In the data rows, zero lies at 4.5, halfway between 4 and 5.
Each second row below is the first row of its pair, turned about zero in one of three ways (a turn may also mirror it), then rescaled, with some noise.
After each pair comes the number of its way: 0 for the first way seen, 1 for the next new one, and so on.
tensor([2., 4., 7., 2., 6., 7., 2., 4., 3.])
tensor([8., 5., 3., 6., 7., 5., 7., 4., 3.]) 0

tensor([4., 6., 3., 4., 3., 4., 4., 7., 3.])
tensor([5., 5., 4., 3., 3., 7., 4., 6., 3.]) 0

tensor([4., 5., 4., 5., 2., 5., 3., 7., 4.])
tensor([3., 5., 4., 5., 3., 5., 6., 5., 3.]) 1

tensor([6., 5., 3., 6., 4., 4., 7., 2., 5.])
tensor([5., 4., 4., 4., 4., 5., 7., 2., 3.]) 2

tensor([3., 4., 1., 5., 7., 1., 8., 6., 1.])
tensor([3., 7., 3., 8., 5., 3., 6., 4., 0.]) 2

tensor([3., 3., 6., 3., 7., 5., 4., 4., 4.])
tensor([6., 4., 4., 7., 7., 4., 6., 4., 4.]) 0

tensor([3., 4., 8., 3., 5., 7., 2., 5., 5.])
tensor([3., 5., 5., 3., 4., 5., 2., 5., 8.]) 2

tensor([4., 7., 2., 4., 3., 4., 6., 5., 2.])
tensor([3., 4., 4., 5., 3., 5., 5., 6., 1.]) 2

tensor([3., 4., 6., 2., 7., 5., 5., 2., 3.])
tensor([7., 4., 4., 5., 8., 6., 4., 5., 7.]) 1

tensor([7., 3., 4., 7., 4., 3., 6., 3., 7.])
tensor([6., 4., 6., 2., 2., 3., 3., 3., 5.]) 1

tensor([5., 4., 5., 6., 4., 3., 3., 7., 6.])
tensor([3., 4., 4., 3., 5., 5., 6., 7., 7.]) 0

tensor([5., 5., 7., 4., 3., 7., 2., 4., 6.])
tensor([7., 5., 3., 3., 6., 4., 6., 4., 6.]) 0

tensor([4., 5., 8., 3., 3., 8., 0., 5., 5.])
tensor([4., 5., 3., 7., 6., 2., 4., 8., 2.]) 1

tensor([6., 5., 6., 5., 3., 5., 3., 3., 7.])
tensor([5., 5., 4., 5., 4., 1., 4., 5., 3.]) 1

tensor([3., 4., 7., 2., 7., 7., 3., 4., 3.])
tensor([2., 6., 5., 4., 5., 4., 2., 5., 7.]) 2

tensor([4., 4., 6., 3., 5., 6., 3., 4., 4.])
tensor([3., 5., 5., 4., 5., 5., 3., 5., 6.]) 2

tensor([5., 5., 4., 5., 2., 5., 3., 6., 5.])
tensor([5., 5., 4., 2., 4., 5., 4., 5., 5.]) 0

tensor([4., 5., 3., 5., 5., 3., 4., 9., 3.])
tensor([2., 4., 5., 4., 3., 8., 7., 6., 3.]) 1

tensor([4., 4., 7., 3., 5., 6., 2., 4., 4.])
tensor([3., 5., 5., 3., 5., 5., 3., 5., 7.]) 2

tensor([3., 4., 5., 3., 8., 5., 7., 1., 3.])
tensor([4., 3., 5., 9., 5., 4., 4., 2., 2.]) 0

tensor([3., 4., 5., 3., 8., 5., 7., 1., 3.])
tensor([5., 3., 5., 8., 5., 4., 5., 3., 2.]) 0

tensor([7., 1., 5., 8., 5., 2., 5., 4., 9.])
tensor([7., 2., 7., 2., 1., 3., 2., 3., 4.]) 1

tensor([5., 4., 4., 5., 6., 4., 8., 0., 6.])
tensor([7., 4., 5., 3., 6., 4., 3., 2., 8.]) 1

tensor([6., 7., 4., 4., 0., 7., 4., 3., 5.])
tensor([3., 7., 3., 6., 5., 1., 6., 4., 5.]) 1

tensor([5., 3., 4., 6., 6., 2., 3., 8., 5.])
tensor([3., 3., 4., 4., 6., 6., 5., 9., 6.]) 0

tensor([6., 7., 4., 5., 1., 6., 3., 5., 5.])
tensor([6., 6., 3., 1., 4., 4., 5., 4., 6.]) 0

tensor([5., 4., 7., 3., 5., 6., 2., 4., 5.])
tensor([6., 6., 3., 5., 7., 4., 6., 5., 6.]) 0

tensor([4., 3., 3., 5., 6., 2., 4., 9., 3.])
tensor([6., 4., 4., 8., 7., 2., 4., 7., 4.]) 2

tensor([6., 6., 4., 5., 1., 5., 3., 7., 4.])
tensor([6., 2., 6., 4., 4., 6., 4., 8., 4.]) 2

tensor([5., 5., 4., 5., 4., 4., 6., 2., 5.])
tensor([4., 4., 6., 4., 3., 4., 4., 2., 4.]) 0

tensor([4., 5., 3., 5., 4., 3., 5., 7., 3.])
tensor([4., 5., 5., 4., 4., 7., 4., 6., 4.]) 0

tensor([6., 3., 6., 6., 5., 4., 3., 5., 7.])
tensor([7., 3., 5., 4., 6., 4., 6., 4., 8.]) 2

tensor([5., 2., 6., 6., 6., 4., 3., 5., 7.])
tensor([6., 3., 5., 4., 4., 4., 3., 5., 3.]) 1

tensor([7., 4., 4., 7., 3., 4., 5., 3., 7.])
tensor([5., 5., 5., 3., 3., 1., 4., 3., 5.]) 1

tensor([5., 3., 5., 6., 5., 3., 3., 7., 5.])
tensor([4., 3., 5., 4., 2., 6., 4., 6., 3.]) 1

tensor([2., 4., 6., 2., 7., 6., 4., 3., 3.])
tensor([1., 7., 5., 4., 4., 5., 3., 4., 5.]) 2

tensor([3., 2., 3., 6., 8., 0., 6., 8., 4.])
tensor([7., 1., 6., 1., 2., 9., 4., 4., 5.]) 1

tensor([3., 5., 1., 5., 6., 2., 8., 7., 1.])
tensor([4., 6., 3., 8., 5., 4., 6., 5., 0.]) 2

tensor([5., 4., 7., 4., 5., 6., 2., 4., 5.])
tensor([5., 4., 5., 3., 4., 5., 4., 5., 7.]) 2

tensor([7., 4., 5., 7., 3., 4., 5., 3., 8.])
tensor([5., 5., 5., 3., 3., 1., 4., 3., 4.]) 1

tensor([5., 4., 4., 4., 6., 5., 8., 0., 5.])
tensor([3., 5., 3., 3., 3., 6., 7., 1., 4.]) 2

tensor([3., 4., 6., 3., 6., 5., 4., 4., 4.])
tensor([5., 4., 5., 7., 6., 5., 6., 4., 4.]) 0

tensor([3., 5., 2., 5., 5., 3., 5., 8., 2.])
tensor([5., 5., 4., 7., 6., 4., 4., 7., 2.]) 2

tensor([3., 4., 4., 4., 8., 4., 8., 1., 4.])
tensor([4., 3., 6., 9., 4., 4., 4., 1., 2.]) 0

tensor([5., 6., 2., 5., 3., 4., 8., 2., 4.])
tensor([4., 5., 7., 4., 1., 4., 3., 2., 4.]) 0

tensor([3., 6., 2., 4., 3., 4., 4., 8., 1.])
tensor([6., 6., 4., 2., 3., 8., 4., 6., 2.]) 0

tensor([5., 4., 4., 6., 4., 3., 3., 7., 5.])
tensor([6., 4., 4., 6., 6., 4., 5., 6., 5.]) 2

tensor([4., 3., 6., 5., 6., 4., 4., 4., 6.])
tensor([4., 3., 4., 6., 6., 4., 5., 5., 5.]) 0

tensor([5., 7., 3., 4., 1., 6., 4., 5., 3.])
tensor([1., 7., 4., 5., 4., 4., 7., 4., 6.]) 1

tensor([3., 5., 8., 2., 5., 7., 2., 4., 4.])
tensor([5., 4., 3., 7., 8., 5., 5., 7., 3.]) 1

tensor([5., 9., 1., 3., 0., 7., 7., 2., 1.])
tensor([1., 8., 3., 6., 6., 5., 9., 1., 8.]) 1

tensor([5., 4., 3., 6., 4., 3., 5., 6., 5.])
tensor([6., 3., 4., 6., 5., 5., 6., 5., 4.]) 2

tensor([5., 2., 5., 6., 6., 2., 4., 6., 6.])
tensor([5., 3., 6., 3., 2., 6., 4., 5., 3.]) 1

tensor([6., 4., 5., 5., 3., 4., 2., 7., 5.])
tensor([7., 3., 5., 5., 6., 5., 4., 6., 5.]) 2

tensor([2., 4., 7., 2., 7., 6., 3., 4., 3.])
tensor([8., 4., 3., 7., 7., 5., 6., 4., 3.]) 0

tensor([4., 4., 7., 3., 6., 6., 2., 5., 4.])
tensor([4., 5., 5., 4., 5., 4., 3., 5., 8.]) 2

tensor([2., 4., 7., 2., 7., 6., 3., 4., 3.])
tensor([2., 7., 5., 4., 5., 5., 3., 4., 7.]) 2

tensor([5., 6., 4., 5., 2., 5., 3., 6., 4.])
tensor([5., 6., 4., 1., 4., 5., 4., 5., 5.]) 0

tensor([5., 7., 3., 4., 3., 6., 6., 2., 3.])
tensor([2., 4., 4., 3., 3., 7., 5., 4., 3.]) 2

tensor([6., 9., 3., 4., 0., 7., 5., 2., 4.])
tensor([7., 6., 4., 0., 1., 4., 4., 1., 4.]) 0

tensor([3., 4., 2., 5., 5., 2., 5., 8., 2.])
tensor([4., 5., 5., 5., 4., 8., 4., 8., 2.]) 0

tensor([8., 2., 6., 7., 4., 3., 4., 4., 9.])
tensor([7., 3., 6., 3., 2., 1., 2., 4., 3.]) 1

tensor([5., 4., 5., 5., 6., 4., 6., 3., 5.])
tensor([4., 3., 5., 6., 5., 3., 5., 4., 5.]) 0

tensor([6., 4., 4., 6., 4., 4., 5., 5., 6.])
tensor([4., 4., 5., 4., 3., 4., 5., 4., 4.]) 1

tensor([6., 5., 4., 5., 3., 5., 6., 2., 6.])
tensor([5., 5., 5., 4., 4., 3., 5., 2., 6.]) 1

tensor([3., 4., 3., 4., 5., 3., 4., 9., 2.])
tensor([5., 5., 4., 4., 4., 8., 5., 8., 3.]) 0

tensor([3., 4., 4., 4., 8., 4., 9., 0., 4.])
tensor([7., 4., 4., 3., 7., 7., 3., 2., 9.]) 1

tensor([6., 8., 3., 4., 1., 6., 6., 2., 4.])
tensor([2., 7., 4., 5., 4., 2., 6., 2., 7.]) 1

tensor([7., 3., 5., 8., 4., 3., 6., 3., 9.])
tensor([1., 3., 6., 5., 4., 2., 4., 5., 9.]) 0

